One vector is turned by the same rotation once a tick. Each row is the vector after some number of ticks, and that number follows the row.
The counts run from 0 to 958.
[ 13   8 -13  -6 -15  20  20  15  26  10  -5   0  19   5  37 -12   1  -5
   6  11 -10  29  -2  -4  15 -12 -10   1   0 -20  -3   0 -11   7  -2 -11
 -10 -14 -24 -11   2 -23  23 -22  -6  31  -5   3  -5   4   0 -11  21   7
  -5 -33 -29]	456
[ -4  -2  -8  -9 -10  21  11  20  14  -3 -19  -7   0   6  35  -4   2 -13
   8  16  -8  21  -2   8  18  -6 -13   7   5 -19  -7   5 -29  16   2  -7
 -12 -22 -10 -28  10  -2  17 -19   2  22  12 -12  -3  20  -8 -18  27  -4
 -15 -24 -34]	739
[  6   6   2 -16  -5  22  11  17  18   0  -4  -5   2   9  33  -3   0 -28
  13   0 -12  18   3  10   7   4 -16   4   4 -13  -5   8 -27  14  -7 -15
 -15  -9 -24 -27  -5 -11  29 -16   7  30  -2 -10  -9  11 -12 -20  21   9
 -11 -25 -31]	124
[  5   6  -7 -16  -7  17  10  30  21   9  -1  21  14  18  31  -7   3  -7
   0  10 -23  23  12  10  12  -2  -5   0   1 -18  -3  -2  -3  10   4 -16
  -3 -17 -31 -17  -9 -21  29  -5   6  25  -7  -4  -5   7  -7 -21  23  -2
 -19 -24 -25]	261
[ -8   1  -6 -20 -17  28  10  19  -5   1 -12 -16   0   6  28 -17   1 -23
   6   2  -7  25  -5  14   8   1 -14  -1 -10 -13   3  12 -28  21   2 -12
 -30  -7  -9 -18   2 -11  19 -13  -7  15  -2  -2 -15   5 -12  -3  19   3
  -9 -33 -39]	361
[  2   3  -3 -12  -8  29  14  20  14  -3  -8  -4  12   3  37 -10   7  -7
   6   7 -18  21  -6   9   9  -2  -7   3   2  -8  -6  -1 -25  17 -15 -12
 -18 -19 -17  -8 -15 -23  24 -12  -1  32 -12  -3 -18   9   0 -15  21   4
 -14 -28 -29]	376
[ 10   4 -13 -14 -21  14  13  22  16   6  -9  28  17  20  27 -11   0  -8
   0  14 -12  27  10   8  11  -8  -5   7  -3 -26   6   2  -2  11  18 -17
  -4 -23 -28 -15   5 -17  26 -12   0  17   1  -5   5  13 -11 -17  17  -1
 -15 -23 -23]	836
[  6   6  -4 -13 -11  23  16  17  27  11  -8   7  22   7  34 -14   9  -7
   4   8 -11  31  -7   0   9 -10  -5   3  -1 -16   3   3 -14  10  -7 -10
 -18  -8 -22  -5  -6 -29  24 -21  -4  28 -13   6 -11   5  -1 -14  17  10
  -6 -28 -32]	704
[  8   4 -11 -11 -14  24  19  18  23   9  -8   6  23   6  37 -14   7   2
   3  14 -13  30  -6   0  13 -11  -5   1   0 -17   0  -1 -10  11  -5 -10
 -14 -14 -21  -3  -6 -29  22 -18  -7  29 -11   3 -10   5   2 -11  20   5
  -7 -29 -30]	705
[  6   0 -16 -11 -20  22  13  19  14   5 -11  -4  15  14  40  -7  -1  -8
   0  13  -6  26 -15   3  18  -6 -10  -4  -9 -27  -1   3 -23  11   4 -10
 -17 -15  -8 -11   9 -14  18 -27  -2  24  18   0   5  14  -5  -9  20   2
   1 -25 -35]	534
[ -4  -2 -13 -22 -22  18   6  27  -5   6 -10   6   1  24  31  -8  -1 -19
  -4   9 -12  23   3  21  18   3  -7  -6 -12 -24   3   6 -14  22  17 -16
 -16 -11 -10 -22   3  -8  25 -11   2  13  16  -5   5  11 -18  -5  22  -8
 -12 -21 -36]	603
[  3   5  -1 -15  -5  26  14  20  15   0  -4  -7   9   4  38  -9   5 -11
   7   4 -17  21  -5   8  10  -1 -10   1   1  -9  -7   1 -25  16 -14 -12
 -19 -14 -19 -12 -16 -22  25 -12   0  34 -11  -3 -17   8  -2 -15  21   7
 -12 -28 -32]	251
[ -9  -6  -7 -12 -11  19   9  24   9   1 -14  -7  -4  11  38  -2   7 -11
   4  19  -8  20  -5  19  16  -2  -8  -1   3 -12 -12   1 -25  26   1  -7
 -15 -14  -7 -23   0  -9  23 -14   4  24  12 -11  -4  17  -5 -14  31  -8
 -14 -21 -37]	367
[  4   0   2 -18 -17  14  14  15  21   2  -4  12   5  16  28  -2   7 -22
   7  13   1  26  -6  18   0  -4  -8   0   4  -5  -4   2 -15  26   5 -13
 -16  -3 -20 -16  -6 -21  37 -20   9  31  -5  -9   0  14  -6 -24  23   2
  -6 -18 -33]	449
[  7   6 -14 -13 -28  22  15  18  11  -1  -3  15  16  12  19 -25  -1  -9
   2  12  -8  30   4   8  -2 -11 -11   2  -5 -12   8   0  -7  13  14 -17
 -14 -20 -27  -6  -1 -22  26  -9  -8  19 -22  -4 -11   2  -4 -14  15   4
 -11 -39 -27]	267
[ -6   1  -7 -18  -6  23   8  32   3   3 -12   6   2   8  35 -12   7  -6
   0   9 -26  21  15  16  18   0  -2   3   1 -16  -3   2 -12  19  -1 -14
 -12 -21 -23 -20 -11 -15  24   5  -1  16  -8  -5 -17   8 -12  -7  24  -8
 -29 -26 -30]	182
[ 16   1 -13 -16 -33  17  20   9   0  -3  -2  -4  10  14  34 -13  -6 -18
   5   8   1  26  -8  10  10  -8 -12  -5  -8 -15   1   2 -11  24  15 -17
 -16 -11 -13 -11   0 -17  29 -24  -6  26   4  -4   2  10  -7   0  15   4
  -3 -29 -32]	405
[ 14   7 -16 -19 -24  21  12  21   3   6  -1  13  18  21  28 -18  -8 -13
  -3   2 -18  27   8   7  12  -3  -9  -2 -14 -26   9   3  -4  10  14 -21
 -12 -18 -26 -11  -3 -21  26 -10  -6  18  -4   1  -2   3 -14  -3  14   3
 -10 -30 -26]	840
[  7  -1  -7 -22 -30  21  16   8  -1   0  -9  -1  10  11  27 -18  -1 -24
   5   6   4  31  -9  12   5  -7 -10  -1 -10 -15   8  10 -16  24  14 -14
 -27  -5 -12 -10   3 -18  27 -24  -8  18   0  -1  -3  10 -12  -2  12   6
  -3 -28 -36]	157
[  2   0  -7 -25 -17  28   5  25  -3  -9 -19  14  17  20  29 -12   2 -14
  -3   6 -19  21  -2  18   9   2  -3   8 -10 -24   9   5 -22  16   8 -15
 -18 -28 -14  -7  -7 -14  21 -12   2  15   6  -7  -3  20 -17 -14   9  -2
 -18 -16 -28]	917
[-14   4  -3 -15 -11  22   7  25  16  12  -5  -5  -1  11  23 -13   7 -18
   5   9  -9  27  -2  12   5   1 -14  -7  -6  -7  -4   6 -24  15  -2 -12
 -23   2 -15 -20   2 -15  23  -9  -3  20 -12  -2 -16  -3  -5 -16  30   3
  -6 -37 -39]	565
[  9   2 -12 -10 -15  18  20  16  22  15 -10   2  16   7  43  -9   4  -3
   3  14  -7  31  -3  -2  21 -12  -5  -1   1 -22  -4   3  -6  12   1  -9
 -13  -6 -20 -12   5 -23  22 -23  -5  28   3   5  -1   6  -1  -7  24   3
  -4 -26 -35]	85
[ 13   2  -2 -20 -11  23  18  11   1  -6 -16  -7   7   2  41  -8  -3 -23
  11   1 -11  20   4   5  20  -3  -9  12   4 -21   2  10 -18  19   1 -14
 -17 -19 -19 -23  -4 -10  23 -20  -2  24   7  -7  -7  19 -17  -3  12   5
 -18 -17 -31]	45
[ -8  -4 -13 -19 -28  22   9  21   1   4 -21   9   8  17  21 -19   4 -11
  -3  19  -1  32  -5  14   8  -8  -6   3 -10 -19  10   8 -15  20  19  -9
 -24 -12  -8 -10  14 -13  19 -15  -8   5   4  -3   0  12 -10  -7  20  -7
  -9 -29 -38]	847
[  7   8  -4 -15 -12  22  13  17  28  11  -4   6  19  13  32  -7   5 -15
   5   5  -9  29 -10   3   6  -3  -9  -4  -4 -16   1   2 -19   8  -6 -13
 -18  -3 -20  -8  -3 -24  27 -24   2  32  -5   4  -4   5  -3 -20  19  11
   1 -25 -33]	454
[ 12  -2  -7 -19 -19  17  17  17  12   1 -14  20  20  15  40  -8   7  -5
  -2  17  -9  27  -4  10  15 -12   3   6   2 -21   3   0  -5  21   9 -11
 -11 -19 -19  -3  -7 -25  27 -20   1  24   6  -1   4  19  -7  -9  15  -3
 -14 -11 -29]	214
[  5  -2  -3 -17 -22  13  16  16  14   3   1   9   3  16  32  -5   7 -18
   3  15   0  26  -5  21   4  -6  -7  -7   2  -3  -7  -2  -8  31   8 -14
 -14  -1 -16 -13 -11 -25  38 -16   4  30  -5  -6  -1   9  -4 -15  25  -1
  -8 -22 -35]	200
[ -2  -1  -7  -8 -10  24  16  19  22   1  -9   0  11   3  38  -8  11   1
   5  20 -11  26  -5   7  11 -10  -6   2   6  -7 -10  -4 -18  18  -8  -8
 -14 -17 -16  -9  -7 -23  23 -14  -2  31  -9  -4 -15   8   4 -17  27  -1
 -13 -28 -31]	6
[  3  -2 -11 -20 -30  23  15  13   0   0 -11  -2  11  14  31 -16   0 -16
   0   9   1  31 -16  13   8  -7  -8  -5 -12 -15   5   5 -19  26  12 -13
 -26  -7  -6  -4   1 -19  25 -25  -5  21   4   0  -1  10  -8  -3  15   1
  -1 -26 -38]	158
[ -9   2  -4 -13 -11  28   6  26  17  -6 -15  11  12  10  22 -14   8  -6
   2  14 -17  22  -4  14  -1  -3  -7   7  -1 -11   2  -1 -30  13  -5 -13
 -19 -28 -16  -7  -7 -17  18  -8   2  20 -16  -9 -16  12  -4 -28  20   0
 -18 -30 -28]	875
[  0   5   3 -19  -5  22  10  19  17   2  -4  -3   1  12  33  -2   4 -28
   9  -1 -12  20  -4  13   6   6 -14  -1   0 -10  -5   5 -27  17  -7 -15
 -18  -4 -20 -22  -8 -15  29 -16   7  31  -2  -6  -9   9 -10 -22  21   8
  -9 -23 -35]	0
